One turn sends every row of this set to another row. A few are shown first. Where does it send the rows asked after them?
Z_100: [ -1.6  17.8  -7.9  -3.2  -0.3  -4.2 -32.2   0.1 -32.2   7.2   9.5   3.1
   3.2   6.0  -1.1  -5.2  25.4   7.3   3.3 -22.0  16.8   2.1 -29.9  12.7
  10.6   9.2  -7.6  13.5   7.9   0.2 -12.5]
Z_36: [-15.9 -13.6  -6.0 -26.0  -4.2  -8.5   6.8  -5.2 -21.1  13.4   1.5  -8.5
 -25.6  11.5   5.4  16.2  18.9 -17.7   6.3  10.7  -3.4  -7.1  -1.8 -22.0
 -10.4  18.6  -5.1  -9.7   8.5 -10.4  -4.0]
Z_423: [  8.2  -3.4  17.2  15.1 -12.5   6.4   7.1  -0.1   6.0  24.3  27.1   6.9
  15.2   6.2 -13.2   4.1  13.5  -9.0 -10.9   2.6   5.4  25.3 -19.6   6.4
  21.3  -6.2   1.2  -9.4  -9.1  16.3 -18.6]
Z_772: [  8.5  29.4   4.1  23.5  -4.5  10.1 -24.9   3.0 -10.1   7.8  11.0 -11.7
  13.3  -8.4  -5.1  -2.7   1.0 -12.7  -4.4   1.7  -0.3  12.3 -22.3  15.5
  19.9 -16.6  -8.2  -5.2   0.5   2.3 -16.2]
Z_327: [-19.4  23.9  16.6  15.3  -9.6  16.8 -19.4  -0.9 -13.2  -9.8  14.7   7.9
  10.0   9.6   4.2 -10.0   8.6  -1.1 -16.9 -12.4  -8.5  14.5  -6.1   2.7
  17.2  -3.4 -21.0  19.5  -1.9  -5.3   2.4]
Z_317: [  0.7 -15.3   7.1   4.3 -12.1   5.3 -11.9  -0.7  -5.0  23.7  13.9  22.1
 -13.1   2.6  -6.3   5.1   2.9 -14.2 -14.8  -7.1  17.4  25.7   9.5   7.3
  17.5 -23.6 -16.9   3.3   3.5  27.2   1.0]
Z_35: [ -0.9 -10.4   8.5  -0.9  -1.5 -13.5   5.2  11.3  14.1  -0.7  -3.7 -10.9
   5.5  -5.4 -29.2  16.3  -7.8   6.8   3.1 -13.1 -17.3  -9.0  -6.4   6.3
   1.0  35.6   5.0  11.5  -1.9  14.1   5.4]
Z_33: [-11.3   5.0   9.3  11.4 -10.2  11.9 -13.6  -1.1  -1.7  10.2  25.2  21.4
 -27.5   1.0   8.1  -9.4  -0.6 -11.2  -7.9 -32.5 -13.9   5.3   6.1  13.2
  19.3   6.0 -23.9   1.4  -0.3  16.8  -7.2]
Z_566: [ 16.5  -4.6 -18.9   3.8  -1.1  30.2   6.3  -9.7  -4.7 -18.5  24.7 -10.5
  -7.0  -1.4 -10.3 -16.4 -17.0   4.5  22.5  -2.2   3.8 -10.4  20.6  -1.0
   3.8   1.6   5.9 -17.5  -1.0  13.5  -1.1]
Z_198: [  0.3   1.6  -7.1  -6.4   4.0   4.9  10.6   5.5   4.8 -22.1  24.2  13.7
  24.1  11.7  -5.7 -24.5  -9.6   1.2  18.1  -5.8  -1.4  18.0  10.8 -28.8
 -10.0   1.2  -0.4 -13.5  -1.2  12.9  13.3]
Z_346: [  4.4   0.0  -5.1   1.1  -1.3  -4.2  10.8   2.3  14.2 -19.7  19.8  10.8
  25.6  10.6  -4.5 -21.6  -7.7   5.1  17.8  -4.5  -6.5  24.9  13.7 -15.9
  -8.9  -2.3  -3.5 -23.7   0.4  13.1   5.7]
Z_448: [ -8.0 -10.2 -14.5 -20.3   0.2 -18.6   9.6   1.4 -13.0  19.7  -1.0 -11.1
 -14.5   7.9  10.6  12.7  20.6 -21.8   7.6  11.8   1.2  -4.9  -4.1 -19.2
 -11.3  10.8  -0.5 -20.0  10.1 -12.2  -5.0]
Z_578: [  0.5  -1.4  -7.1  -4.2  -2.9 -32.8 -12.1  14.8  12.7  -6.9  -8.0   4.6
  12.2  -7.5 -14.8   0.5 -19.2   0.8  10.5 -10.6  -7.8  25.1   5.2  -7.1
 -12.4   1.1 -12.3  -3.4  11.5  17.7  11.2]
Z_415: [  0.3 -14.6   9.7   5.5 -13.7  19.7   0.0 -18.0  -7.2 -23.8  -1.9 -19.1
  -1.2   6.6 -28.9  10.7  -8.3  18.6   0.8   6.9  -1.0  -4.9  21.1   8.8
   3.5   5.5  -0.5  15.1   1.6   8.8   5.1]
Z_43: [-14.0   9.1  -1.2 -14.3  10.0   6.3   7.9  -6.6 -21.7   2.3   3.9 -16.5
 -11.5  15.9  13.6   5.1  25.4 -22.1  12.4  13.3  -9.9 -14.5  -1.1 -17.7
 -13.6   7.3   3.0 -19.9  12.7 -11.7  -1.2]
Z_356: [  3.4   7.0  -9.3  -8.5   9.6 -26.6 -14.0  21.5   6.7  -5.0  -6.5   2.9
  14.1 -10.5 -15.4  -1.4 -20.5  -8.0  15.5 -11.7  -6.5  11.4  -2.2 -10.8
 -14.6   2.6  -7.2  -2.1  10.7  18.9  17.8]
Z_815: [ -3.7  19.9   2.5 -13.0  -0.8 -10.9  -0.5  11.8 -25.2   0.2  19.9  17.9
  -2.6  11.9  12.6 -13.8  30.1   2.9 -15.3 -31.9  14.4  -0.9  -6.4   7.6
   5.6   7.9 -16.1  12.9   6.6  12.2 -10.3]
Z_824: [ -0.7  -0.7   0.5   0.9  12.1  16.6 -16.2 -12.4 -14.0  11.4  18.7   2.0
  -1.1   5.3  -9.8   9.1  24.3   9.2   5.3 -11.6  10.5   8.4 -46.7   2.9
  19.2   2.7   9.6  -0.4   9.3   7.4 -23.2]
Z_157: [  6.4  10.3   2.3 -14.1  14.9   2.5  13.1   9.4 -12.0   3.3  23.1  18.8
 -23.4   0.4  12.9  -3.7  16.8  -6.4 -19.4 -23.1  13.7  -2.7  -5.3   4.2
  11.2 -15.0 -10.6  -3.6  16.9  30.2 -16.8]
Z_630: [ -1.4 -11.6   9.9   2.7 -11.1 -17.0  -1.6   1.2  12.4  -6.3  -5.2 -11.8
  -4.5  -6.3 -28.8  15.8 -14.9  10.6   4.4 -13.9 -22.1   0.1   0.3  10.3
  -1.2  30.6  -5.0  10.3   3.0  15.5  -0.6]
Z_10: [  3.2 -19.3  -2.3   0.6  -8.7  19.4   1.2  -8.2  -9.6 -15.4  -3.7 -18.1
  -0.9   2.6 -28.3  13.4  -7.7  16.0  -0.2   7.7  11.9 -10.7  20.6   6.0
   7.0   6.0   5.8  19.9   0.5   8.3  12.3]
Z_832: [-17.1  -0.4  -2.1 -21.9   3.0   5.8   1.2 -10.0 -28.0   3.9   0.7 -14.1
 -26.7  13.1   7.0  11.8  18.4 -20.4  10.1  12.5  -8.5 -13.2   1.4 -19.2
 -12.8  11.5  -4.3  -8.7  13.1  -9.7  -1.0]
Z_60: [ 16.6   0.1  -9.8  10.7  -3.8  25.7   1.8 -14.9  -2.7 -24.3  16.8 -14.6
   0.7   1.6 -10.0 -16.2 -14.6   5.9  21.0   3.4  -1.5  -2.6  24.2   7.4
   0.0  -9.3  -0.1 -22.5   3.3  13.6  -2.7]
Z_972: [-10.0   2.7  -9.2 -15.1   8.0  -9.6  10.8   0.8 -14.7   9.6  -0.6 -15.3
  -1.9  13.3  14.7   7.3  27.8 -22.2   8.6  16.6   0.5  -6.9  -2.1 -20.2
 -13.5   0.9   3.5 -22.3  12.9 -14.5  -1.1]
Z_752: [  1.7  -8.2   6.1  -8.3  21.7  20.5   4.7  -5.5  -9.4   4.7  17.3  13.6
 -13.0   3.9  -2.6  12.3  18.4   2.6 -13.3  -3.7  19.5  12.2 -26.8  -7.2
  18.5 -24.7   3.4  -1.0  17.8  23.2 -15.3]

Z_832 turns into Z_43
Z_33 turns into Z_327
Where do these go?
Z_346 turns into Z_578
Z_35 turns into Z_10
Z_100 turns into Z_824

